Each row has a hidden score. How much does it go up from the first row of each pair to the second? 20 means little or no change, 40 a big rise and 0 a big fall. The score is a weighted sum of the row's numbers plus the product of two more (or one squared), each taken from its middle value.
[-18  66 -54 -45  -2  -7  75  -9  -4  33  44  17]
[ 54  13  35   4 -75  31  23 -72  -1  57  21  39] >> 8
[  1   9  -3 -18 -21 -15   9  -2 -32  18 -27  10]
[ 57 -68  39  73 -20  50 -36  14   5  54   9   7] >> 28
[ 36 -13  69  51  36  49  -3  22 -47 -46  25   5]
[-39  -4 -79 -59   0   3   9  -8  10   1  18  11] >> 24
[  7 -15  20  57  48   7 -23  40  14 -40  47 -11]
[-71 -97   7   3  16 -15 -97  48  14 -58 -64  -8] >> 16
[ 21  17  49  50  36 -26   3 -10  -5 -47  25 -18]
[ -9   7 -29  -6 -28 -40   4 -40  70  47   6 -17] >> 23
[-51 -85 -20 -33 -20 -46 -47  17   1  14 -61 -21]
[ -29  -33    3   21   59  -66  -50    0    0 -127   14  -33] >> 23
[-10 -55  17 -30   2 -78 -17 -23  32  33 -60  -3]
[-19 -49  32  12  49  -4 -61  18  34 -48 -37  -8] >> 24
[ 20  19   6 -11  22  16  81   6 -12  44  83  52]
[-20  16 -33 -25  -9 -32 -21 -26   7   9 -53 -45] >> 22
[ 41 -13  40  33 -12  48  -5  15   1  37  25  -3]
[-37 -12 -14   2  -4 -36  -8 -21 -33 -78   4 -16] >> 19
[-12  37  -9  13  19  15  33 -16 -13 -23  47   9]
[ 34 -14  37  25   9  15  28  -7   3  22  59   6] >> 18
[  42  -34  -43  -32  -85   60  -27 -110   91   40   29   48]
[-20  -6 -12   0 -22 -17   6 -39 -34 -10   1   0] >> 22
[-21  -2 -27   6 -33 -23 -36 -45 -81 -24 -15  15]
[   9 -105   63   34   11   33  -49   41    4  -11   10    2] >> 25
[ -71  -77   23  -41  -32  -27  -41   63  -86   -2 -114    3]
[ 44  52  98  86  32 -11  48  31 -58   4  46 -33] >> 27
[-34 -20 -39  -4  21   8 -61   5  24 -23   6 -19]
[-13  -4 -45 -39 -31 -78 -22  -5  81  37 -13 -44] >> 24
[ 13 -50  57  22  22  -1 -22  35  23  -1  15  -4]
[-10 -24  -3  14  34   5 -44  49  43   2 -12 -16] >> 26
[-30 -15 -22 -47  49 -32  10  47  79  -1 -17 -21]
[-20  14 -35 -46 -10  25  -2  23  28  44 -34  11] >> 17
[ 15  22 -18 -18 -31   2   8 -41  24  29  23  41]
[  3 -29  20 -11   7  19 -11  24  34  34 -15  11] >> 21
[ 24   0  63  35  -6 -33  39   6  20   4  17 -26]
[ 45  18  54  32  42 -18  20  -8   7 -56  35  -6] >> 20
[  4 -24  50  25 -10 -44 -37  -4   8   0 -55 -48]
[ 33 -30  27  25  -9  -3 -29 -36  32  32   8  12] >> 22
[ 24 -21  26  30  31   2 -10   8  17 -38  23  -6]
[ -14   21 -127  -91   18   50   -7  -60   44   -3   23   47] >> 25
[-23  26  14 -11  53 -52   0   1   8 -83 -10 -27]
[  0 -55 -63 -11   8  59 -75 -24  15 -20  10  26] >> 19
[ -9 -23 -13 -19  18 -10 -38  -3   0 -32 -15 -10]
[-20 -19  34 -42   0 -89  23 -17  18  35 -63 -25] >> 20
[ 31  30  34  70 -12   0 -41 -19  10 -41 -46 -41]
[ -32   41  -25   -8   43  -95   20  -32  -10 -118   22  -15] >> 22
[ 53 -12  65  75  -4  57   6   3   4  55  41  12]
[ -36  -33   11  -23  -29  -94  -83  -27   22   10 -119  -67] >> 13
[ 51 -20  58  61 -19  44 -16   9  -5  43  22   6]
[ 67  77  42  61   1  20  38 -37 -30  43  44 -21] >> 24
[-53  23 -84 -65 -21  30   5 -22 -11 -19 -27  42]
[ 23  28   9  36   1  39   9  -4 -11  -5  33  -3] >> 20
[ -9  89 -22 -30  -5 -26  48 -33 -21  40   0 -15]
[-31  16 -58 -38 -43  -1 -20   7 -29  36 -37  11] >> 7
[ 18  13  29   9  -3 -55   5 -24  11  24 -13 -39]
[-101  -43   20  -46  -56  -34  -16   60 -127  -13 -127   11] >> 16
[ 49  10  68  44   4  21  43  29 -30 -14  27   5]
[-17  10   0  -7  17  -7  -2  15  44  32  -9 -21] >> 21
[ -1 -78   7  13   1  55 -69  15   4 -61   5  56]
[ -7  62 -29 -22  -7 -23  10 -34  -6  -3 -26   1] >> 12
[  8 -19  14   4  34 -26 -28  -3   6 -60   3 -12]
[ -1  64 -46  -1 -32 -26  27 -71 -79  -8  25   7] >> 27
[-18  25  -4  31 127   8   0 115 -33 -96  35 -43]
[ 47   1  30  51 -31  38   1 -12 -40  35  -4  27] >> 9
[ 17  37 -10   7  -5  -8  46 -30  22   1  -3   4]
[-29  39  22  33  75  20  38  44 -59 -44  21 -15] >> 28
[  5  26  22 -32  32  -8  51  26  48  24  19   0]
[ 27   5  -3   6  17  44 -10   9  -6   0   5  -6] >> 20
[ -28  -30   43   -7   85  -75    0   26   63 -105   14  -23]
[ 49  23  24  16 -59  -2  26 -55  11  48  18   6] >> 15
[-45  67 -70 -65 -35 -24  54 -31 -26  -7 -11  -9]
[ 29 -23  36   4  14   2  69  -6  -5  42  77  46] >> 8
[-44  21 -11 -63  33 -39  36  27  58 -43  -1 -15]
[ 26  57  -9  24   7  14  -6  -9  10 -54   2 -12] >> 19
[ 19  55 -30  -2 -57  13  45 -14 -25  52  28  11]
[-34  19 -51 -13  17  58 -27   7 -37 -21   3  13] >> 22
[-26   8 -36 -28  -9  13 -42   4  -8 -29 -51  -7]
[  2 -58   5  49  49  11 -74  27  58 -25  13 -38] >> 29
[  3  -3 -25 -45 -10 -16  33  -7  13  27   3   7]
[ 13  48  10 -10  -8 -21  48 -29 -24 -40  14  -4] >> 22
[-29 -43 -26 -46  23   0  37   2  -5  54  53  52]
[ 20   4   8 -24   8  -3  38  11  47  13  14   8] >> 22
[-65   4 -44 -83   1 -44 -20  -6  35 -32 -52  -1]
[ 26  -2  20 -12  18   2  34   4  56  -6  14 -16] >> 22
[-20  69  -2   1 -24 -43 -23 -18  -1 -32 -87 -40]
[  5  -8 -13  -5  -1   6 -28 -10 -36 -16  -9   6] >> 20
[-15  -3  25 -43   7 -42  55 -15  13  41  26   3]
[-16 -88 -35  36 -27   3 -98 -24 -56 -16 -47  26] >> 17
[-52  13 -49 -54  29 -46 -11 -22  12 -66 -39   1]
[ 26  64  76  27 -42 -77  87   6 -17  44  -7 -60] >> 20
[-21   7 -42 -26 -29  -2 -19 -14  -2   8 -29 -11]
[ -5  18   7 -21  -7 -50  27  15 -10  18 -34 -37] >> 23
[ 34  38  12  52  11   6  21 -16  38  16  42 -16]
[-24 -25  -9 -40  -5 -69  39  -6   8  53  17  -9] >> 16
[ -55  -54  -77  -21  -10   38 -100   27    8  -52  -71   17]
[-12  13  34  -2  -7 -48  31  43 -42   4 -38 -17] >> 13
[ 18   5  32  34   4  14   0  -6   6   2  -3 -10]
[ 28 -39  42  40  22  25 -23  16  -7 -17  13  -8] >> 20
[ 13  41  -7 -16   2 -11  48   5  46  12  27   4]
[-19 127 -95 -53  34 -27  86 -23  -6  -4  64 -14] >> 36
[ -2  53 -31 -10   1  -6  87 -14 -10  13  97  34]
[ 10 -22  -4   0  24  52   0   9 -44 -42   6  32] >> 17
[ 14  20 -49 -34 -90  39  17 -24 -49 102 -34  31]
[-17 -28  -5 -25  -3 -14   9  -2   9  20  -2  37] >> 20
[-47   7 -41 -56 -42 -34   0  19 -58  17 -83 -12]
[  25    9   23  -18 -100   28   19  -50  -48   46  -49   48] >> 11
[ 47  -1  30  33   9  17  25  43  54  60  47 -16]
[  5  10 -10  11  11  54  55   2 -14  31  79  41] >> 13
[ -6 -28 -21  -9 -23  14 -19  -1  -9  45 -14  13]
[ 40  -6  16  16 -47 -11  -5 -42  41  39   6  18] >> 23
[ -31   -5    7  -58  -21 -106   49  -32   10   61  -43  -20]
[ -2  42 -27   9 -11 -23   4 -31 -35  -9  14  -2] >> 19
[  5  -8  85  38  13  -4  29  58 -70 -24  12   0]
[ 19   0   3  -8  15   4  58 -18   4  58  69  23] >> 23
[ -1 -13 -14 -35   2 -24   1   4   9 -33  -5 -10]
[  -9  -27  -56   61   -3  127 -127   32  -17 -109  -21   -6] >> 30
[-28 100 -28 -39 -10   0  81 -27 -61   5  10  16]
[-11  51 -61  19   4  49 -12  30  -4 -61  23  -2] >> 12
[-15  18  -6  14  27 -63   7 -34 -40 -66  13  -8]
[ 39 -83  67  75  -3  67 -68  22  16  32   2  12] >> 27
[ 37 -44  52  44   2  -5 -11  21  23  -5  16   0]
[   1  -36   32  -24 -109  -29   26  -55   -4   62  -62   23] >> 5
[-42   0 -80 -85  -4 -12   4  -8 -10   3 -12  15]
[  2  48 -26  16 -12 -65  14 -69 -80 -64  14 -12] >> 18
[-13   7  36   7  13 -32  23  35 -62 -13 -39 -25]
[-69  14 -80 -69 -17 -27 -14  10  11   6 -33 -12] >> 19
[-43 -19 -13 -70  63  -6  -6  56  86 -22 -31  -8]
[-18  -5 -15 -24  20  10 -14   5   7   5  -3 -15] >> 19
[-50   6 -64 -60 -20 -56 -24 -38 -54 -60 -39   0]
[ 11 -31  68  10   5 -44  -2 -11  -7  40 -18  17] >> 13
[-14  16  -5   4  -9  25 -35   3 -15 -22 -41 -26]
[-43  24 -41 -51  37 -74  -1 -12   1 -84 -20 -14] >> 22
[ 25  -8  -6  -7   8  36 -17  24  53  67 -21 -23]
[-25 -13 -27   6   2  39 -39  11  -6 -19 -23   4] >> 18
[-13 -18 -22   9 -31 -25 -12 -30 -35 -15 -10   7]
[ -6  26 -45 -35 -41  29   6 -39 -23  36  -5  16] >> 26
[ 38 -18  56  81  26 -13  -8 -24  -5 -31  52  -6]
[-18 -18 -29 -23  -9  54 -19   1 -56 -19 -38  22] >> 22
[  3 -19   8  21  -6  25 -26  17   8   6   2  -2]
[-13  36   6   2  29 -24  18  44 -20  -9 -13 -67] >> 27
[ -2 -23  30  50  33 -40 -52  -6 -24 -80  -7 -10]
[ 35  19   9 -36 -36  64  58 -85 -42  -4   9  55] >> 36
[ 28   1  40   8  28  32  25  28  79  32  27 -26]
[-40  49 -26 -40  24 -45  23 -23 -16 -56   9 -37] >> 30
[-22  36 -77   2  81 -24 -11  36  65 -34  44 -13]
[-22 -62 -11 -26  11   8  23  28  -1  73  67  51] >> 7
[-16   5 -11 -55 -18 -37  15  -3   1  27 -24  -3]
[-29  62  -2 -11  -3 -57  62 -45 -28 -51  28  -4] >> 22
[ -52 -101  -60  -27   17   20  -57   35    9   16    6   41]
[  -2   12   71   17  -21 -123   38   41   29   42  -38  -59] >> 14
[ 23  34   0  39   5 -40  34 -51 -30 -40  49 -11]
[-19  20 -28 -54  -7 -60  97 -23   7  63  45  39] >> 21
[ 43 -12  50  70 102  25   3  46 -12 -66  70 -23]
[ 49  38  65  57 -27  44  42 -25 -50  14  26  21] >> 14
[ 38  18  19   6 -31  90  21  36  46 125  -9  -3]
[ 21  27  49  37   7 -27 -10 -23  -6 -19 -35 -32] >> 15
[ 15 -28  24 -19  21 -10  84  -8  15  51  80  43]
[-32  39 -61 -74  -2 -16  41 -36 -19  21 -24  14] >> 33
[-29 -31 -48  19  13  67 -30  49   3 -21  56  31]
[ 67   9 -56   9  23  42 -16 -47  68  -2  79  27] >> 10
[  2  71 -24  -3  64  53  52  -4 -29 -38  57  23]
[ 59 -35  17  26 -44  28 -27 -62  32  40  15 -17] >> 5
